The same turns and mirrors carry the whole set onto itself and the rows of a family onto each other. Which other rows belong to the same family as each row named below? List them in the order they appear above.
These 18 rows form 3 families of 6 rows each.
Q: [ -7.6 -18.2  -9.6  -7.7 -14.9   1.8 -12.1 -24.3  34.2   9.4 -11.4  28.2
  15.0  -2.4 -16.6 -18.2  19.8  22.1  17.5   5.0  -3.6 -27.5   3.4  -6.1]
K: [ -6.9   9.0 -20.3   9.0   5.8  25.5   6.5   1.6  15.5  17.5  -4.9  14.4
  10.3 -20.6  -5.9 -14.5  23.2  -1.7  13.9   6.7  19.8  23.6  41.9 -12.5]
F: [ 29.6  20.2   9.6  -4.1   2.1  -1.7  -2.9   9.8 -30.1  -5.9  -7.9 -23.8
  21.1 -14.7   6.9  -5.5 -15.3 -27.5  -2.4   7.0   1.3  10.1   9.8  15.2]
G: [  8.0  18.1  22.2 -12.6   8.5 -24.1  -3.7   6.1  -3.7  28.3  12.5   8.9
   5.9  -6.3  -8.2  30.8  17.2   1.8  -3.5 -15.4 -12.1   6.0   0.3   7.4]
Z: [  6.2  -2.2  14.3  -7.5 -20.7  15.0 -30.4   8.7 -20.8  -1.8   6.5  -8.3
  -7.9   3.9  -6.7  11.4  -8.8   7.1  -5.7   8.3 -16.0 -30.9 -24.0  19.6]
X: [  6.0  -8.5 -15.0   1.1 -25.4  18.5  22.9  -0.1   6.0 -26.4   9.8 -15.8
   8.7  12.5 -26.0 -24.3  -0.5   1.5  14.0  -8.0   8.7 -21.3  -2.5  18.7]
D: [  6.6 -19.0   1.3 -12.0   9.3  24.7  -6.8 -31.7  12.1  20.0   0.4  25.5
   9.5 -22.2   5.5   4.5  24.6   9.0  24.5   3.8 -18.3  -5.5 -12.4 -13.9]
T: [  9.1  -0.9  24.3 -16.5  10.3 -14.3 -32.1   9.0  -3.7  30.9 -19.7   7.7
  -8.2  -5.0 -18.8  -2.5  41.2  13.9  -2.7   6.6  -4.8  -1.7   9.5  13.0]
V: [  2.7  43.8  -8.3  -6.1 -12.4  -4.6  11.5 -13.0 -19.5  -4.8   6.1 -17.1
  13.1 -11.1   0.3 -14.2  -0.6 -20.5   3.2   4.6  16.7  32.0   9.0   4.9]
E: [ -1.8 -16.2  16.2 -14.1  -9.0  11.8  -2.4 -34.5  16.8   6.9   0.1  32.3
  -5.0 -19.7   2.4  19.7  18.4  23.2  19.1   5.9  -6.5 -10.9   0.7  -9.2]
W: [  0.7  -8.0   3.9   1.5 -18.1  13.6   7.9  -4.7  -3.8 -37.8   0.5 -20.5
   7.9   2.4 -33.2 -32.5 -10.4  14.4   9.3  11.6  13.0 -16.0  -9.0  11.3]
H: [  0.0  -1.7 -12.3   8.8  12.6  -4.0 -11.8  20.4   2.7  24.7 -18.5   3.1
   2.3   6.2  -7.7 -20.7  -0.9  -3.1  21.1  20.5  14.7  36.3  28.1  10.3]
J: [ -9.9  -1.7   0.6   8.2   7.8  -6.2  -8.8  13.5  -5.8  12.7  -5.6   2.0
  10.6 -16.1   4.7 -16.9   0.5  -1.6  18.1   4.8  27.9  49.0  28.0   1.2]
U: [-11.7  -7.6   1.9  11.3 -10.4   7.0 -16.7 -10.3 -32.9 -12.4  -4.5  -5.9
   5.2 -17.9  -2.6  -4.8  -7.5   4.6  18.5  24.2  -1.7 -44.6 -24.1  10.7]
A: [ 15.8  40.7 -12.4   0.7 -23.3  -3.9   8.2 -12.1  -1.1  -4.6   0.6 -19.6
  13.0   0.7  -4.1  -0.3   0.5 -12.2  -4.5  -7.3  10.8  20.0  19.5  28.5]
C: [  4.1   3.7  24.0 -15.7  -3.0 -20.3 -15.1   4.0  -4.6  30.0  -2.4  21.5
 -17.7  -2.0  -0.8   2.3  39.6  19.1  -5.1  -7.4  11.5  -9.8   9.5  -5.6]
S: [-23.7  -9.8  -8.0   8.2 -14.1  31.4   9.1  -2.8   8.0  -9.0 -20.1 -30.1
  20.7   2.0 -10.9 -40.9   7.0   4.2  26.5  19.9  10.9  -2.5  -4.6  11.2]
R: [ -0.4  -8.2   2.6  21.1 -15.4  19.7 -17.8  -6.7 -25.2  -4.0  10.7 -10.4
  24.1 -33.9  -0.5   1.3   5.7  -4.1  16.6  10.4 -15.2 -31.1 -25.1  13.1]

The rest of the family of X: D, T, H, A, R
The rest of the family of F: Q, K, G, Z, S

The same turns and mirrors carry the whole set onto itself and the rows of a family onto each other. Which other rows belong to the same family as each row named below? List them in the order they appear above.
These 32 rows form 4 families of 8 rows each.
Pom: [  6.3 -16.7 -20.1 -14.3  -7.9   1.0   9.7   4.2 -19.8  -3.8  35.3]
Sina: [-23.6 -18.3 -28.2 -16.4  11.9 -12.0 -22.9 -23.7   5.3 -21.9 -12.9]
teru: [-23.2 -15.6 -39.7 -14.1   8.5  -8.6 -20.6   0.9  -1.2 -11.6 -17.1]
rabel: [-23.6 -30.5 -22.2 -41.9  20.0   4.7 -12.8 -41.5  10.1  -5.1  16.6]
Malem: [-18.9 -36.4 -21.9 -11.5  -8.1  -1.0 -36.0  32.2 -17.4 -22.2  21.0]
mek: [-13.4 -31.5 -15.6 -42.5  13.2   8.7  -1.8 -38.3   3.5  -1.7  35.8]
Duvo: [ -6.5 -37.7  -3.4 -13.0 -12.6   0.6 -23.0  10.8 -21.4 -25.3  48.5]
Zakod: [-23.5 -27.9 -47.6 -39.9  13.2  11.0 -10.0  11.3   0.5  12.8   6.6]
Rel: [-49.1 -16.1  -8.9 -25.1   6.4  13.0 -33.0 -23.1  19.2 -26.9  11.2]
rab: [ -1.3 -15.5 -34.2 -12.6  -5.9   0.5   1.7  23.0 -19.3   0.6  17.9]
gema: [-20.5 -15.8  -0.1 -23.1 -13.0  24.8  -3.4   0.7  -3.0 -11.2  56.1]
lifad: [-16.2 -19.9 -13.1 -17.2   8.0 -12.3 -14.8 -42.7   2.9 -25.6   5.2]
gutu: [-28.2 -37.9 -23.4 -11.4  -2.7  -5.6 -46.9  21.9  -9.8 -28.3   8.3]
kimu: [-27.0 -17.4   6.4 -25.3  -7.2  20.8 -10.7 -21.9   5.4 -20.2  50.1]
nefi: [-51.7 -16.3 -21.8 -23.7   5.5  14.2 -34.8  -0.7  17.4 -19.2   0.6]
teluf: [ -2.6 -19.0  -6.3 -16.5   3.4  -9.1  -2.4 -40.7  -6.2 -22.4  27.7]
mov: [  6.5 -17.6  -7.4 -17.4  -4.0  -2.6   9.3 -22.0 -15.2 -12.6  39.3]
gepof: [-17.7 -40.5   3.8 -13.9  -2.6  -7.3 -36.2 -20.2  -7.7 -40.7  33.3]
Fus: [-30.0 -29.9 -33.2 -41.9  22.5   4.1 -19.5 -27.3  12.3  -1.7   2.7]
nurit: [ -6.6 -29.5 -17.3 -41.5   7.3  12.5   6.1 -21.0  -4.3   6.7  45.8]
Bunu: [-30.3 -28.6 -44.1 -41.2  19.8   5.8 -19.0  -5.7   8.7   5.7  -2.6]
lup: [-10.2 -36.4 -13.8 -12.4 -12.7   0.5 -27.4  28.6 -21.0 -21.7  36.6]
Topo: [ -6.1 -27.7 -28.4 -40.6   4.0  13.9   6.6  -0.2  -8.2  14.3  41.2]
banik: [ -9.9 -38.8   4.6 -13.3  -9.8  -2.6 -27.2  -8.1 -15.4 -33.0  46.1]
bub: [-13.8 -26.9 -40.5 -39.0   7.0  14.0   0.1  14.8  -6.7  16.9  24.3]
magu: [-25.4 -38.9  -4.3 -15.1   1.4 -11.5 -45.9 -14.8  -3.1 -40.1  16.4]
kazef: [-24.8 -14.2 -14.7 -22.0 -13.8  25.4  -6.1  23.7  -4.3  -2.2  44.7]
vutud: [-13.5 -15.6 -42.9 -13.6   0.8  -4.6 -10.9  21.8 -10.5  -3.3  -4.8]
zeto: [-30.7 -39.0 -15.5 -12.6   2.1  -9.7 -49.3   2.2  -3.5 -36.3   5.3]
bava: [-38.1 -17.1   2.5 -25.2   1.1  15.3 -21.0 -32.7  14.5 -26.4  32.1]
rit: [-35.2 -14.0 -25.4 -21.4  -9.2  23.8 -15.2  33.8   0.0  -3.1  24.1]
Vas: [-46.0 -13.6 -29.6 -21.8  -1.6  18.5 -28.0  22.8   9.6  -8.7   5.9]

The rest of the family of teluf: Pom, Sina, teru, rab, lifad, mov, vutud
The rest of the family of Fus: rabel, mek, Zakod, nurit, Bunu, Topo, bub
The rest of the family of bava: Rel, gema, kimu, nefi, kazef, rit, Vas

